(in the rows, 128 means zero)
The rows of Y fall into 3 groups, and each row is roughly a mix of its group's hidden directions.
Y:
[[124  99 153 143 145 122  86 152 137 104 106 100]
 [141 132 183  89 136 145 130 133 116 151 142 112]
 [120 109 107  83 147 139 149 124 139 153 154 159]
 [125 113 109 122 145  72  96 143 118 149 126 109]
 [122 167  94 105 104 158 141 117 143 149 112 146]
 [136 149 109 117 100 117 120 190 123 135 147 124]
 [113  81 139 146  99 146 164 124 129 133 150 148]
 [101 136 129 108 130  94 143 113 170 102 115 100]
 [108 134 103 142 135 165 173 109 141 107 110 112]
 [125 157 128 116  78 138 133 162 151 142 137 155]
 [138 128 150 127  95 168 121 102 154 121  89 131]
 [130 134 156 126 151  79 102 150 126 148 136 158]
 [125  98 150 144 133 142 169 166 152 109 137 113]
 [153 112 118 161 100 141 151 108 136  84 141 123]
 [101 118  84 132 135 116  92 111 126 122 102  98]
 [130 101 136 106  91 151 162 168 118 136 140 118]
 [123 108 173 164 162 131 132 107 135 125 131  99]
 [123 116 153  87 144 155 139 123 151 137 169 144]
 [115  93 134 109 152 169 142  92 116 152 133 127]
 [131  97 113  99 152 130 164 137 159 124 163 122]
 [128 128 149  98 147 124  77 107 131 119 166 129]
 [ 93 161 153 147  97 127 150 136 159 142 111 131]
 [ 99  95 124 141  97 147 119 176 145 119 122 124]
 [175 122 108 118 133 105 151 171 133 131 133 105]
 [163  99 117 145 113 121 154 110 128 173 111 138]
 [119 127 159 121 109 161 180 128 113 149 146 132]
 [171 136 124  95 164 128 135 103 151 123 152 141]
 [109  98 168 150 123  99 167 112 134 121 118 124]
 [129 141 106 108 136  95  85 117  84 121 135 128]
 [157 108 162 153 129  99 133 135 126 156 135  90]
 [129  73 138 155 135 111 158 143 107 118 142 141]
 [173 136 114 107 130 166 111  99 133 156 118 127]
 [154 134 143 112 128 124 100 182 144 114 120 100]
 [161 155 120 102 125 136  79 143 124 134 109 152]
 [144 117  92 118 141 104 171 155 120 133 157 140]
 [107 106 127 134 118 136 150 165  94 101 139 163]
 [111 112  99 146 155 100 130  91  96 128 104 135]
 [126 119 136 153 139  73 101 160 138 110 117 130]
 [ 92 137  97 112 168 122 150 121 126 159 109 117]
 [103  96 134 107  95 120 129 120 152 161  93 133]
 [145 159 152 161 112 123 107 127 120  96  94 112]
 [128 116  89  95 105 160 148 151 115 142 110 110]
 [174 140 101 154 115 106 120 142 118 113 108  98]
 [150 143  86 151 118 117  97 121 120 106  90 129]
 [165 147 156 105 154 164 118 141 126 113 121 104]
 [117 153  97 106 110 103 118 174 101 115 132 124]
 [112 150 103 154 139 107  93 168 137 105 139 121]
 [145 143  69 118 120 124 102 131 120 156 131 151]
 [141 125 123 154  88 150 177 112 104 126 130 131]
 [138 116 139  97 140 188 132 143 135 136 106 109]
 [171 122 114  84 135 158 155 131 145 125 143 139]
 [146 100  88 130 136 154 165 164 136 128 121 131]
 [106 161 111 118 161 157 114  95 136 138 102 115]
 [154 145  94 111 135 177 105 135 107 138 126 141]
 [143 103 109 130  85 101  90 134 100 130 127 143]
 [127 137  70 106 139 130 143 127 106 122  91 122]
 [130 150  68 118 146 133 109 162 132 125 132 115]
 [137 115 106 117 139 186 125 137 114 102 159 130]
 [144 101 178 129 136 119 140  99  99 122 116 104]
 [147 152 119 101  84 142 149 129 151 155 103 136]
 [117 125 105 127 132 176 158  92 148 105 131 122]
 [123 132 171 110 106 125 123 122 179 113 153 130]
 [148  99 158 123 117 186 134 116 121 109 122 121]
 [116  80 134 122 127 145 165 112 143 154 152 147]
 [163 116 102  89 101 138 140 112 110 138 110 154]
 [147 139 123 131 146 136 128 111 178 150 114  85]
 [164 127  96 118 101 144  91 144 133 100 111 135]
 [104 125  94 145 128 130 135 132 182 129 141 160]
 [ 95 151 104 131 161 106  86 130 139 135 151 128]
 [111 133 101 128 156 100 139 119 152 164  88 125]
 [ 98 130 141 149 129  94 130 111 184 126 137 121]
 [ 95 108 134 121  88 173 107 118 124 110 120 121]
 [133 101 103 129 151 104 170 143 147 120 146  95]
 [162 143 160 138 104 124  82 152 127 107 122 127]
 [ 90 121 112 117 127 161 161 130 124 137 110  85]
 [109 107 108 109 105 129 174 134 133 169 128 146]
 [141 114 153 154 167 171 128 133 102 129 126 106]
 [146 151 102 114 114 154  90 136 103 146 142 160]
 [ 94 125  76 154 104 131 131 126 139 131  99 141]
 [140 101 143  99 130 137 141 119 146 133 180 158]
 [122 107  89 159 155 121 113 156 137  94 146 126]
 [156  85 136 104 152 134 146 110  98 121 156 127]
 [162 122 169 102 148  96 120  97 114 130 128 119]
 [164 169 143 125 140 127 123 151 127 100 168 128]
 [156 149 129 135 112 130  84 160 133 100  97 125]
 [161 135 109 144 132 162 139 151 106 167 106 111]
 [137 111 107 103 141  88  94 170 137 135 126 133]
 [155 118 138 124 157 123 100 165 135  91 151 111]
 [125 154 157 145 166  89 110 132 127 144 122  98]
 [124 124 149 159 116 124 189 116 108 139 143 129]
 [138 174 104 158 149 103 114 132 110 100 144 127]
 [ 99 139 135 141 153 148  75 145 147 118 128 108]
 [165 120 172 111  98 119 111 118 101 143 143 132]
 [134 165  83 127 134 156 109 116 129 158 105 136]
 [ 82 138 112 145 136 131 126  80 110 142 107 137]
 [146 174 124 136 126 124 106 129 121 113  78 108]
 [152 117 138  73 110 102 121 133 131 100 145 112]
 [153 159 129 156  98 159 134 115 115  89 121 134]
 [106 139 146 118 169 121  85 106 151 146 144 123]
 [129  95 147 105 111  89 151  92 117 110 119 138]
 [108 125  88 148 160  83 113 121 119 131 108 121]
 [ 98 115  77 132 119  94 121 132 119 143  98 130]
 [135 134 187 119 161 126 106 127 122 132 150 108]
 [129 124 130 103 121 107 136 142  92 185 137 139]
 [108 117 176 135  99 103 163 137 147 117 128 126]
 [148 100 159 124  86 159 132 120 106 105 111 125]
 [143 113 157 140 156 129 101 136 101  93 159 110]
 [122 131 150 107  99 149 165 139 175 115 120 132]
 [133 165 100 124 155  88 150 132 130 156 107 124]
 [123 118 121 125  95 175 164 117 100 133 145 145]
 [ 92 142 119 141 111  95 105 113 149 131 149 166]
 [ 84 126 149 150 123 158 172 112 133 114 126 136]
 [140 129 133 146  82 146 145 168 114 107 101 123]
 [ 99 129  84 126 165 121 137 103 143 130 113 157]
 [106 140 126 111 170 145 119  78 145 140 142 130]
 [160 145 168 125  97  89 126 111 134 124 104 129]
 [123 160 129 167 142 139 103 161 126  98 114 105]
 [ 98 161 104 127  95 128 148 125 136 142  98 159]]

Here is one row of each group, with its name. Which group are the others in?
[182 143 113 140 100 118  94 132 110 119 113 126]	W
[127 102 134  93  83 164 147 136 115 137 141 139]	M
[106 132 145 133 159  99 125  88 131 114 108  89]	B

[ 93  88 103 129 101 102 117 123 154 141 117 144]	M
[114 135 140 139 171 152 110 151 101  99 138 100]	B
[160 109 138 162 121 100 150 140 141  93 150 110]	W
[158 141 130 128 109 129 100 140 118  76 160 135]	M
[159 112 113 161 119 106 123 150 118 176 142 129]	B
[157 146  92 136 158  93 114  95 125 141 128 139]	W
[110 107 157 125 107 149 178 128 117 143 156 116]	W
[144 107 165 148 159 166 145 129 133 124 126  95]	B
[152 130 110 154  87 134 153 115 121  93 142 155]	M
[122 149 136 113  79 146 155 161 132 143 148 145]	M
[115  95 142  99 133 144 140 150 162 111 159 155]	W
